One vector is turned by the same rotation once a tick. Each row is the vector after some number of ticks, and that number follows the row.
The counts run from 0 to 224.
[-14.6  18.5   3.2  32.7  19.5 -13.1 -23.9  23.6   1.1  11.6  31.0 -22.3
  23.6  -4.4   2.6  16.8  26.2  27.7 -23.6 -16.9 -21.3   4.9 -42.7 -26.1
   4.2  -1.9 -49.4  27.1  -0.6 -12.0  14.0 -30.3  35.0  40.9 -22.2  12.6
  31.8  10.0 -24.1 -51.0   4.3   0.0 -24.1 -24.8 -11.1  -2.1 -18.7  65.7
  -0.3 -14.8  -0.9  13.5  12.4 -15.0  14.7  11.5] | 55
[  7.5   7.9   7.9  34.4  33.5 -14.5  -5.7  38.3  27.1  31.7  54.4 -21.7
   8.7  -3.6  16.5  10.8   7.2  37.0 -17.6 -15.9 -51.1  -5.7 -32.6 -30.6
  12.7   8.2 -12.4  32.5 -22.8 -13.8  -6.8 -22.7  18.2   5.1  -7.1  47.0
  17.2  -7.5 -17.0 -48.6  15.9  17.5  -7.2  -3.9 -16.8 -16.6  -9.1  48.6
 -13.8 -16.2  -4.2  13.9  28.3  -5.0   7.2  23.5] | 199
[  4.0   4.2  19.8  20.3  47.3   1.6  -6.2  36.8   9.5   2.5  31.7 -31.1
  11.6  -5.6   4.0  24.6 -13.4  19.5 -43.4  -5.7 -24.6  14.6  -4.7 -30.3
  -0.8 -12.5 -23.1  55.6 -22.7  -6.8  35.3 -25.6  29.5  22.8  -0.6  11.2
  24.6  -5.4 -13.9 -48.6   6.9   1.6 -25.5  -5.4 -16.6  -7.1 -17.3  62.9
   4.0 -28.0  -5.2   4.8  27.9 -27.6 -26.8   3.5] | 148
[  8.3  32.7  32.8  26.5  27.4 -12.1   6.7  37.7  11.7  24.0  48.2 -40.9
  24.9 -14.4   2.3  31.7   1.1  23.1 -36.8 -15.4 -27.1  14.2 -19.6 -36.1
  16.5  -6.2  -9.2  20.2 -14.0 -12.2   1.8 -24.7  34.6  19.8 -13.2  15.6
  42.0  -8.1 -32.7 -46.0  27.6   2.7 -24.4 -15.7 -22.4   4.1   5.9  38.5
  23.2 -22.2  11.5  11.2  14.9   0.5   1.1  21.6] | 204
[ -0.5  11.2  16.9  34.6  49.5 -14.3  -4.4  44.9  24.6  27.1  41.1 -31.4
   0.1 -13.9  21.0  18.4  -7.6  31.1 -39.2  -2.2 -32.5  15.9 -20.5 -31.7
  18.3  -1.8 -20.5  39.5 -15.4  -2.9   1.1 -26.9  16.1  10.7 -13.3  17.3
  20.8   4.0 -28.0 -53.4  10.7  -1.4 -23.0  -9.4 -11.5 -14.8  -5.4  53.2
  -3.8  -7.7   3.8  -3.7  26.9 -13.8   1.3  12.8] | 63
[ 13.4  16.3   9.8  28.8  40.6 -14.7  -5.3  45.2  25.3  29.4  54.7 -21.9
   4.3  -5.1  16.9  11.5   2.6  31.2 -21.1  -9.8 -45.5  -4.1 -28.1 -32.4
  15.4   1.0 -14.2  28.9 -16.5  -9.5  -6.1 -20.3  20.7   2.0 -10.4  42.0
  21.8  -9.1 -19.5 -53.1  18.1  17.4  -8.2  -4.3 -15.2 -17.8  -2.0  49.6
 -11.6 -19.4   2.5   9.1  27.4  -6.6   2.7  18.5] | 200
[-12.2  -9.4  -4.9  20.8  43.0  -7.8 -13.8  32.9  16.7  19.7  48.6 -14.4
  17.8 -10.4   8.0  20.2  20.2  41.6 -17.8 -11.2 -31.5  -0.9 -32.7 -15.6
   5.3   8.7 -43.2  42.7 -13.1 -12.6  19.1 -24.9  28.2  20.4  -2.3  42.1
  15.8   0.3  -9.6 -40.6   7.1   6.6  -8.3  -3.5 -12.3 -16.0 -29.8  56.8
 -13.9 -22.2  -1.7   2.5  30.6 -26.1 -20.9  13.8] | 157
[ 36.2  21.3  13.5  33.5  28.3 -12.1  -7.9  49.3  -8.8   8.8  52.3 -28.4
   3.6 -14.5  -1.1  -3.5   1.6  13.9 -16.6 -13.3 -43.0  18.8 -22.6 -37.3
   0.0   1.4 -10.7  25.4 -37.7  -4.6  -1.0 -24.3  27.0  19.9  -8.2  18.7
  33.4  -8.7 -42.6 -49.6  12.8   1.3 -19.4 -14.0 -18.4 -12.4 -17.6  51.2
 -11.3 -27.9 -23.5   9.2  16.7   1.8   5.1  21.9] | 222
[-11.5   6.0  22.2  16.3  25.8   4.5  -7.0  21.0  -5.4  -2.1  23.9 -29.3
  35.7   1.6  -5.0  26.2   8.9  16.2 -35.2 -24.8 -18.3   9.2 -23.3 -29.4
  -2.3 -10.5 -29.5  38.6 -14.8 -11.1  41.9 -26.4  42.6  47.0  -7.2   5.9
  32.9   2.4 -18.7 -40.4  13.0   0.8 -28.3 -13.9 -14.5   3.9 -20.6  61.4
  12.5 -27.5  -2.9  23.2  15.1 -23.5  -7.8  10.9] | 151
[  7.0  22.0  33.0  48.6  31.7 -16.6   5.5  11.9  12.5  27.0  23.8 -37.6
  34.4  -5.7  -6.1  30.2  -2.6  29.3 -15.5  -9.9 -58.2  -7.3 -28.8 -31.3
  16.9   7.3  -4.2  47.1 -15.9  -8.9  -3.7 -24.8  35.7  15.5  -7.6  31.5
  17.9  -4.1 -29.8 -35.3  23.6   1.1 -29.6  -6.8 -24.4  14.3  -1.7  41.4
  26.3 -15.1   8.3   3.1  21.3   1.3   9.1  10.1] | 89
[  6.6 -19.0  -0.7  16.5  45.8   1.2  -2.1  33.0   7.0  12.7  60.2 -19.6
  14.2  -8.9  10.1  16.9   2.9  27.3 -27.6  -4.4 -38.5   2.1 -24.1 -18.9
   6.9   9.2 -17.8  43.7 -25.6 -14.5  22.4 -16.6  33.2  17.3   8.8  47.3
  17.8  -4.2 -18.6 -30.6  15.9  14.0  -6.4  -0.3 -22.9 -14.9 -21.3  48.3
 -13.1 -36.0  -6.9  10.0  32.9 -31.1 -29.6  16.1] | 19
[ -5.9   3.2   4.0  28.0  42.4  -8.2 -16.3  13.0   7.4   7.5  29.1 -28.2
  14.7  -7.7  -2.0  23.8   1.6  20.0 -24.0   9.0 -35.2   0.5 -34.5 -24.2
   6.2  -4.7 -41.6  53.8   0.2  -7.2  27.7 -24.2  38.3  25.5  -2.1  29.6
  17.6   7.1 -20.3 -48.0   1.0   5.7 -23.8 -15.6 -16.8   2.0 -17.1  67.8
   6.3 -26.7  10.2  -9.1  23.0 -35.4  -8.8  -4.6] | 33
[  1.3  -1.9  12.8  48.9  20.2 -14.3  -5.2  25.3  15.8  27.9  42.3 -18.7
  24.8  -2.2  12.2   8.3  16.1  41.2 -14.4 -22.9 -51.4  -6.1 -48.2 -31.9
  15.4  10.9 -12.5  26.9 -27.7 -16.6  -2.4 -26.9  22.5  26.0 -14.1  41.2
  17.8  -3.0 -27.0 -38.7  21.7  12.4 -13.0  -2.6 -11.1  -6.4 -14.4  49.2
  -7.3  -8.7 -12.6  25.9  24.4  -1.3  21.7  22.4] | 197
[ 16.6   0.5  12.4  48.7  24.5 -14.2  -7.4  16.5 -10.6  11.6  24.5 -24.4
  40.9  -4.9 -15.2  15.6  15.6  30.8   0.6 -16.5 -55.8   1.8 -34.9 -20.0
  -4.1  16.5 -10.6  45.7 -34.5 -15.7   6.4 -22.5  39.9  28.5  -4.1  34.7
  15.5  -7.4 -33.8 -27.6  11.8  -3.0 -23.2 -10.0 -20.1   6.0 -28.2  46.3
   3.0 -25.9 -30.4  14.6  20.0   1.9  -2.6  19.3] | 112
[ -7.0  35.1  10.9  17.8  29.8 -12.7  -5.6  26.3  20.0  23.3  44.0 -19.3
  26.1  -8.0   4.2  34.8  16.1  27.5 -32.8  -7.3 -30.0  -0.8 -35.8 -29.4
   7.2  -6.9 -27.0  32.9   1.0 -17.8   1.3 -10.9  34.4   6.6 -15.7  30.2
  33.8  -1.6 -29.5 -60.1  18.6  13.3 -21.0 -12.6 -25.4  -0.6   4.2  52.2
   6.4 -21.9  19.4   3.7  19.3 -10.6   3.0  16.7] | 76
[  6.9  12.7  19.3  22.8  33.7  -4.0  -2.7  17.0  -5.0   1.8  35.0 -35.2
  38.1 -10.7 -20.2  32.8  10.3  17.6 -13.5  -4.1 -43.1  -5.2 -21.3 -26.2
   4.0   7.9 -31.9  52.1  -7.3 -12.0  25.0 -22.0  53.8  22.7   8.1  32.1
  27.0  -6.8 -17.6 -32.4  13.0   1.1 -22.7 -13.0 -22.5   9.9 -23.1  47.5
  25.7 -40.0  12.1   0.8  14.6 -19.9 -23.0   3.5] | 130
[-20.3  -7.0  28.9  33.2  44.1  -8.4   1.3  24.7  24.8  21.5  32.6 -34.1
  31.4 -10.7   8.2  37.9   2.9  39.7 -38.8 -21.5 -27.0   1.6 -19.2 -21.8
  21.4   9.5 -21.6  46.5 -10.1 -16.1  19.0 -33.6  32.4  28.4  -3.8  30.2
  20.9  -1.1   0.9 -22.9  21.9   1.6 -26.2   5.3 -16.9  -1.6 -15.0  41.9
  21.6 -10.2   7.2  16.3  24.0 -11.7 -17.2  12.1] | 48
[-10.7   7.1  28.0  45.3  35.4 -18.7  -3.4  25.3  24.7  33.3  41.0 -42.4
  28.7 -16.0   5.5  26.8  14.5  45.7 -13.5 -20.2 -38.9  -1.9 -26.6 -25.9
  27.0  19.3 -30.3  30.5  -8.3  -4.9  -1.7 -39.4  38.5  20.9 -10.2  35.6
  21.3  -3.8 -11.1 -28.5  13.1  -4.4 -19.3  -6.5 -10.6   2.4 -16.2  36.0
  18.7  -8.7  14.0  13.4  18.7   5.6   0.6  16.9] | 185
[ -3.3 -17.1   1.0  28.2  47.1  -4.1  -3.9  17.9   1.3  11.5  26.2 -18.4
  32.7 -13.5   1.0  33.8  16.4  32.5 -31.8   2.3 -29.4  19.3 -31.3  -5.9
 -11.3  11.8  -8.2  54.6 -26.4 -18.8  22.9 -12.3  38.0  27.3   1.1  28.9
  19.0  -3.6 -36.0 -27.8  15.8  -5.9 -25.8  -8.5 -29.8   4.7 -22.7  48.5
   2.5 -24.5 -27.0   2.8  29.8 -18.6 -27.4  17.7] | 134
[ 15.1   7.7  18.8  32.8  35.3 -12.9   6.2  37.1   8.7  26.9  58.3 -25.2
  27.7 -18.0  -0.6  27.2  15.5  36.0 -10.8 -13.0 -50.5  -1.3 -24.6 -24.6
  12.8  22.5  -6.2  29.9 -25.3 -15.9  -6.3 -17.8  38.2   3.5   2.1  52.6
  23.4 -16.0 -24.3 -25.9  22.8   1.0  -8.4  -4.0 -19.9  -7.1 -17.7  27.5
   5.0 -25.0  -2.5   8.6  27.4   3.1 -19.4  27.9] | 102
[  5.8   0.5   6.4  10.0  47.0   3.1  -1.4  39.2   7.6   8.6  56.2 -27.3
   7.6 -13.5   9.9  22.5  -1.6  17.2 -37.4   2.1 -20.6  17.0 -14.6 -24.3
   4.6  -1.7 -24.6  37.5 -18.3 -12.0  26.0 -16.6  34.7  17.8   5.2  26.8
  29.7  -9.1 -21.3 -41.3  11.3   5.9 -12.2 -12.6 -21.6 -16.1 -17.9  52.0
  -3.3 -37.9   1.9   0.0  26.9 -30.6 -31.8  12.7] | 21
[ 23.1  25.7  15.8  21.7  48.3 -12.4  -1.9  51.3   8.0  20.9  45.7 -31.1
  13.2 -20.5  -1.5  26.9   4.3  25.5 -21.4   2.4 -34.6  15.4  -6.4 -23.0
  -0.8   6.2 -11.8  44.3 -25.4  -7.7   2.8 -15.4  31.6  -0.4   0.5  26.1
  24.5 -17.4 -31.0 -51.4   8.6  -4.2 -18.1 -12.0 -27.0  -5.9  -9.0  41.3
   5.8 -29.2  -5.7  -4.7  24.3   3.5 -27.6  19.4] | 105
[ -1.6   4.3  17.4  28.5  34.9  -0.7   2.2   8.5  -1.6   8.9  34.8 -31.3
  40.5 -11.0 -15.6  41.6  14.6  20.1 -17.9  -3.0 -40.5  -0.5 -26.1 -19.2
   3.0   7.3 -24.2  49.5 -12.2 -18.4  25.6 -20.0  52.5  25.0   5.3  33.2
  24.7  -6.3 -22.0 -25.1  14.2   0.2 -25.8 -10.5 -24.4  13.6 -20.0  41.2
  26.5 -37.5   5.6   2.1  20.9 -20.9 -25.4   7.5] | 131
[ -9.6   4.6  20.9  45.3  48.9 -23.5  -5.3  32.3  31.2  35.9  29.9 -31.3
  19.2 -13.6  10.6  32.9   7.8  50.3 -22.1 -10.9 -35.6   3.8 -23.2 -19.2
  15.2  14.6 -17.6  48.5 -13.5  -5.5  -3.6 -38.2  26.4  10.6  -8.2  33.2
  13.3  -4.4  -8.3 -41.9  11.6  -1.8 -22.7   1.8 -16.2   2.6 -10.4  42.5
   9.5  -0.4  -0.7   9.4  25.6   6.6  -8.7  15.2] | 187
[-13.4  17.4   3.7  22.9  36.9 -12.8 -23.4  38.4  11.7  10.5  18.2 -18.5
  18.1  -3.5   7.6  25.5  20.1  32.2 -33.6 -14.7 -11.4  18.1 -29.5 -21.7
  -7.3  -7.5 -41.4  43.2  -5.8 -10.2  18.4 -24.9  24.9  33.3 -21.6   4.0
  28.3   3.4 -20.2 -63.7   1.8  -2.3 -27.2 -12.1 -16.9  -7.0 -14.1  68.8
  -4.3 -13.6 -11.0  16.9  19.1  -8.2  -1.8  13.8] | 53
[ -6.1  -8.5   8.1  45.8  47.9 -14.9  -7.0  39.7  31.2  33.2  47.7 -29.6
   5.7 -17.1  20.6  16.3   0.8  45.1 -29.2  -6.5 -41.6   7.0 -33.8 -23.3
  22.1  13.9 -20.1  37.7 -16.5  -6.1  -3.3 -29.3  17.5  13.6  -8.8  37.8
  12.4   4.7 -22.2 -37.0   8.9   0.7 -15.9  -3.3 -10.5 -15.9 -12.8  48.1
  -5.1  -2.9  -0.5  -4.1  29.4 -13.4  -1.0  18.0] | 61
[ -6.1  24.3  14.6  22.4  21.8 -10.1 -14.4  47.5   8.3  17.8  53.5 -26.1
  11.9 -10.8  11.4  11.1  17.4  29.7 -26.2 -23.6 -17.7  10.7 -26.5 -31.4
  12.7  -3.8 -46.5  13.9 -10.4  -3.0   9.5 -34.2  33.3  29.8 -17.7  15.1
  33.9   0.5 -19.3 -56.3   6.1   2.2 -11.5 -22.1  -5.8 -11.3 -20.4  56.5
  -4.6 -18.4   6.5  17.0  17.0  -8.8   9.4  19.4] | 181
[  3.1 -12.3  -5.4  27.0  46.9  -3.7  -8.7  27.5  -4.7   9.7  31.3 -18.3
  27.6 -12.4   3.7  25.9  14.2  32.1 -33.4   0.6 -30.1  25.3 -32.7  -8.8
 -15.1   7.8  -9.7  50.6 -29.8 -13.8  20.5 -14.3  29.7  26.3  -4.7  25.6
  22.8  -2.0 -37.6 -31.7  10.4  -5.2 -23.0 -12.8 -24.4  -2.0 -19.7  49.9
  -9.4 -24.8 -29.9   3.9  30.6 -19.1 -26.1  18.0] | 135
[ 13.0 -15.2  17.8  40.2  52.9  -9.0   0.9  21.9  -0.4  15.6  33.8 -39.8
  23.2 -13.9  -3.0  26.3  -2.7  30.1 -21.6   5.9 -39.8  16.9 -13.9 -16.0
   3.7  16.3   0.7  54.4 -33.9  -7.7  14.1 -26.7  37.7  18.6   5.9  25.4
  14.8  -7.9 -29.7 -23.9  15.2  -7.9 -20.1  -5.4 -25.2   8.6 -18.7  36.8
  11.3 -26.6 -15.5  -1.0  27.6  -8.2 -30.1  11.3] | 7
